In the data rows, the value 50 means zero.
Some points:
[54 55 56 39 46 44 61 43 47 56 61 53 40 54 21 46 71 35 25 27 28 57 66 29 59 45 59 57 48 35 54 29 48 55 43 60 69 52 81
 43 57 69 56 57 54 54 47 45 45 55 46 29 71 63 56 47 55 56 52 31 54 20 40 55]
[48 40 30 65 73 44 45 31 38 57 36 53 34 63 64 57 62 37 45 58 57 31 58 74 35 62 49 40 66 64 60 54 54 38 73 48 38 40 53
 64 72 50 59 62 46 69 47 35 51 51 32 41 51 34 45 30 56 40 27 33 41 46 32 30]
[60 51 54 38 56 65 53 59 52 60 39 59 38 34 54 72 43 67 46 56 46 77 40 64 47 42 46 41 34 47 24 67 39 40 59 36 39 38 43
 34 76 33 56 45 22 55 60 56 61 56 16 58 52 38 25 35 27 55 68 57 69 52 56 61]
[43 27 47 63 44 72 59 49 63 49 63 60 70 44 62 57 71 29 32 67 47 49 54 58 50 35 48 34 51 71 69 42 57 52 44 73 54 46 54
 50 45 41 45 51 36 76 51 35 51 62 84 39 50 46 47 59 63 60 44 56 64 54 92 35]
[45 61 53 77 61 40 49 60 26 64 30 60 48 47 77 58 17 40 40 44 35 36 58 51 56 48 34 60 29 59 46 55 44 47 36 50 22 48 42
 28 51 76 69 24 67 54 46 45 46 57 35 57 41 40 31 53 54 42 53 75 37 65 69 44]
[44 60 24 80 63 44 56 57 39 54 62 27 53 42 54 63 42 58 32 44 33 55 31 51 82 61 48 24 32 59 38 55 52 56 53 28 18 26 45
 46 55 45 52 59 59 37 60 63 64 48 53 41 45 40 72 49 45 46 47 61 44 46 57 61]
[47 56 46 34 60 60 60 66 7 47 56 67 46 52 66 48 40 29 54 57 64 53 36 42 37 53 61 47 55 67 72 58 56 39 38 40 37 41 56
 51 33 44 37 54 44 78 65 75 53 45 49 27 55 49 36 20 54 51 45 36 56 76 44 39]
[51 53 36 32 59 62 44 24 63 46 49 45 59 36 44 33 36 50 47 43 67 43 71 28 38 64 37 57 48 27 21 64 58 39 24 66 69 41 52
 47 42 42 45 61 48 59 36 54 59 43 53 47 50 51 69 69 63 59 36 21 48 35 63 34]
[57 49 41 56 52 39 52 63 78 41 65 67 70 70 63 40 49 61 60 57 69 61 75 43 61 43 67 70 45 46 66 43 71 42 37 64 49 56 47
 52 66 54 43 68 63 50 52 55 47 48 48 64 73 42 67 64 59 62 51 25 37 34 32 31]
[46 57 69 36 40 63 76 33 62 38 63 46 47 51 59 47 58 51 79 65 56 46 55 52 32 45 52 53 61 35 44 46 31 35 39 38 35 61 31
 80 52 79 43 21 17 45 62 21 51 23 31 65 68 62 71 47 54 55 43 61 48 24 60 57]
[78 59 46 39 57 51 51 62 36 47 64 37 46 75 43 59 40 55 54 61 18 48 36 38 56 31 31 58 41 29 48 62 41 31 34 52 75 41 26
 44 40 35 65 47 61 43 28 43 33 61 41 70 24 53 58 67 53 20 40 31 66 54 58 37]
[69 76 57 46 56 45 39 73 51 47 45 53 47 43 52 50 71 77 54 65 37 55 59 38 51 53 58 52 53 31 42 44 51 76 72 57 57 37 37
 51 41 55 34 44 48 37 49 52 58 42 55 65 54 80 56 57 19 32 67 64 51 74 42 45]
[36 74 63 77 43 37 28 47 37 32 56 41 37 71 29 67 45 74 39 16 40 51 53 40 56 41 62 74 59 49 61 49 64 72 49 64 48 38 52
 48 42 60 64 69 55 33 40 50 82 72 49 44 56 61 46 66 45 33 74 82 51 29 33 61]
[35 62 45 40 66 76 40 35 63 54 33 31 44 64 41 40 47 68 79 49 60 56 11 45 60 28 46 30 56 45 45 47 33 67 48 49 63 21 47
 50 53 60 62 37 65 45 37 60 34 25 33 58 51 70 48 71 28 20 32 88 55 61 52 47]
[58 27 95 56 28 48 67 58 64 40 22 48 49 34 56 50 51 41 72 55 65 54 39 59 46 66 31 37 55 58 55 43 57 35 61 34 24 52 54
 49 75 52 48 26 13 57 52 52 54 55 49 18 32 43 50 30 42 38 28 72 58 50 46 62]
[49 36 56 47 52 36 63 44 56 53 36 66 60 64 37 37 68 47 58 57 71 58 42 42 43 61 60 49 38 61 36 58 26 26 23 59 87 87 51
 65 36 35 38 73 66 43 43 26 33 65 53 50 58 35 75 80 35 62 61 38 60 43 65 40]
[60 57 42 52 45 41 34 33 54 43 53 45 59 42 72 47 51 40 36 70 44 31 44 65 40 49 72 35 35 52 60 46 59 41 67 56 23 70 39
 28 41 55 66 45 56 44 56 82 41 62 48 14 28 59 46 41 54 78 49 53 47 33 49 40]
[59 51 43 14 42 41 44 70 52 49 42 68 45 46 34 32 66 69 72 39 72 14 45 46 41 43 39 35 63 54 36 41 41 40 43 43 64 53 49
 76 61 69 34 25 44 39 66 52 54 42 59 55 42 48 56 63 52 52 27 42 62 40 32 47]
[29 51 29 56 39 48 68 76 52 44 37 49 53 43 36 50 60 66 54 61 37 79 42 64 42 74 68 80 89 40 66 49 44 76 64 57 61 41 46
 44 43 67 58 16 57 33 49 43 50 56 55 65 51 53 61 48 45 75 61 68 26 42 59 76]
[38 56 60 61 63 52 57 52 52 35 53 44 48 54 73 78 32 68 48 60 30 41 56 29 66 69 52 43 51 58 55 34 51 63 50 50 26 28 49
 36 23 21 62 56 45 48 50 47 45 61 72 67 63 37 19 33 34 60 94 51 32 55 32 47]
[45 63 52 42 24 33 25 62 50 58 69 31 49 42 48 25 41 67 44 33 22 39 37 70 77 42 50 73 45 67 63 50 37 66 76 42 44 44 43
 52 28 56 58 49 69 50 45 51 59 57 42 64 77 56 51 67 47 47 59 41 8 54 58 51]
[56 40 36 44 30 56 52 40 55 56 56 39 46 39 59 39 58 54 30 56 61 54 71 73 56 60 41 45 51 63 51 70 54 48 59 40 38 68 63
 57 49 56 43 52 75 72 63 58 43 42 76 30 49 13 51 32 57 36 46 65 81 59 33 64]
[46 25 57 65 60 49 27 36 64 50 58 70 55 45 56 53 53 17 61 37 55 49 45 32 35 72 39 44 36 58 44 55 66 39 45 41 62 46 36
 61 51 33 53 55 51 59 60 53 50 43 28 64 31 64 21 44 68 57 53 47 54 52 60 44]
[76 55 39 62 60 58 62 30 44 50 77 50 50 54 21 25 64 43 66 22 60 68 52 43 29 38 35 64 42 47 44 45 60 48 38 50 63 72 91
 67 25 26 35 60 63 35 43 40 35 41 62 53 18 47 61 47 49 51 37 30 48 53 59 45]
[56 42 49 39 56 52 59 29 41 48 41 53 55 40 46 48 54 64 53 40 49 54 36 63 32 33 61 72 50 25 57 47 48 73 32 39 51 74 54
 60 89 52 45 64 81 68 58 56 42 66 65 42 49 70 70 53 67 41 60 33 37 62 48 39]
[67 54 71 49 39 45 48 39 59 55 32 64 48 44 45 31 16 40 41 72 66 43 45 40 48 20 71 39 64 32 40 63 47 51 57 48 89 56 52
 55 47 54 29 48 44 42 63 37 44 31 40 49 41 42 66 33 70 53 33 60 63 54 55 51]
[45 26 56 54 65 62 41 65 51 43 43 28 43 26 53 75 50 45 55 52 35 76 47 54 53 54 53 25 66 70 49 38 65 34 57 49 66 44 34
 19 56 37 64 47 15 9 52 32 58 40 41 83 50 29 21 60 42 50 78 59 65 86 33 62]
[20 40 47 62 24 43 39 65 46 79 41 35 70 66 62 67 45 38 30 41 54 36 60 66 44 75 34 45 43 62 53 55 43 60 66 63 38 53 80
 48 50 50 29 71 37 56 46 86 48 73 67 60 65 62 32 33 58 66 47 47 51 45 40 71]
[32 47 50 26 49 42 51 50 48 56 68 60 42 68 23 56 49 20 42 44 74 34 83 51 81 42 49 67 43 41 50 40 56 57 63 54 42 75 42
 49 51 43 58 63 49 62 23 49 56 28 71 31 57 63 41 52 55 57 35 24 37 52 54 73]
These points spread out most along one direction. Take the direction at right angles to it along which they spread out most. Then take the direction at right angles to both along which they spread out most. Go by this last direction. Where along it does each point below lie, from 0 to 99? The average is 50, and the first point in the table lies past the average. One standard deviation of the points above along it is 16.
[36 74 63 77 43 37 28 47 37 32 56 41 37 71 29 67 45 74 39 16 40 51 53 40 56 41 62 74 59 49 61 49 64 72 49 64 48 38 52
 48 42 60 64 69 55 33 40 50 82 72 49 44 56 61 46 66 45 33 74 82 51 29 33 61] 71
[59 51 43 14 42 41 44 70 52 49 42 68 45 46 34 32 66 69 72 39 72 14 45 46 41 43 39 35 63 54 36 41 41 40 43 43 64 53 49
 76 61 69 34 25 44 39 66 52 54 42 59 55 42 48 56 63 52 52 27 42 62 40 32 47] 31
[44 60 24 80 63 44 56 57 39 54 62 27 53 42 54 63 42 58 32 44 33 55 31 51 82 61 48 24 32 59 38 55 52 56 53 28 18 26 45
 46 55 45 52 59 59 37 60 63 64 48 53 41 45 40 72 49 45 46 47 61 44 46 57 61] 58
[67 54 71 49 39 45 48 39 59 55 32 64 48 44 45 31 16 40 41 72 66 43 45 40 48 20 71 39 64 32 40 63 47 51 57 48 89 56 52
 55 47 54 29 48 44 42 63 37 44 31 40 49 41 42 66 33 70 53 33 60 63 54 55 51] 30
[35 62 45 40 66 76 40 35 63 54 33 31 44 64 41 40 47 68 79 49 60 56 11 45 60 28 46 30 56 45 45 47 33 67 48 49 63 21 47
 50 53 60 62 37 65 45 37 60 34 25 33 58 51 70 48 71 28 20 32 88 55 61 52 47] 24
[43 27 47 63 44 72 59 49 63 49 63 60 70 44 62 57 71 29 32 67 47 49 54 58 50 35 48 34 51 71 69 42 57 52 44 73 54 46 54
 50 45 41 45 51 36 76 51 35 51 62 84 39 50 46 47 59 63 60 44 56 64 54 92 35] 55
[51 53 36 32 59 62 44 24 63 46 49 45 59 36 44 33 36 50 47 43 67 43 71 28 38 64 37 57 48 27 21 64 58 39 24 66 69 41 52
 47 42 42 45 61 48 59 36 54 59 43 53 47 50 51 69 69 63 59 36 21 48 35 63 34] 52
[38 56 60 61 63 52 57 52 52 35 53 44 48 54 73 78 32 68 48 60 30 41 56 29 66 69 52 43 51 58 55 34 51 63 50 50 26 28 49
 36 23 21 62 56 45 48 50 47 45 61 72 67 63 37 19 33 34 60 94 51 32 55 32 47] 63
[76 55 39 62 60 58 62 30 44 50 77 50 50 54 21 25 64 43 66 22 60 68 52 43 29 38 35 64 42 47 44 45 60 48 38 50 63 72 91
 67 25 26 35 60 63 35 43 40 35 41 62 53 18 47 61 47 49 51 37 30 48 53 59 45] 54
[54 55 56 39 46 44 61 43 47 56 61 53 40 54 21 46 71 35 25 27 28 57 66 29 59 45 59 57 48 35 54 29 48 55 43 60 69 52 81
 43 57 69 56 57 54 54 47 45 45 55 46 29 71 63 56 47 55 56 52 31 54 20 40 55] 69
[46 25 57 65 60 49 27 36 64 50 58 70 55 45 56 53 53 17 61 37 55 49 45 32 35 72 39 44 36 58 44 55 66 39 45 41 62 46 36
 61 51 33 53 55 51 59 60 53 50 43 28 64 31 64 21 44 68 57 53 47 54 52 60 44] 43
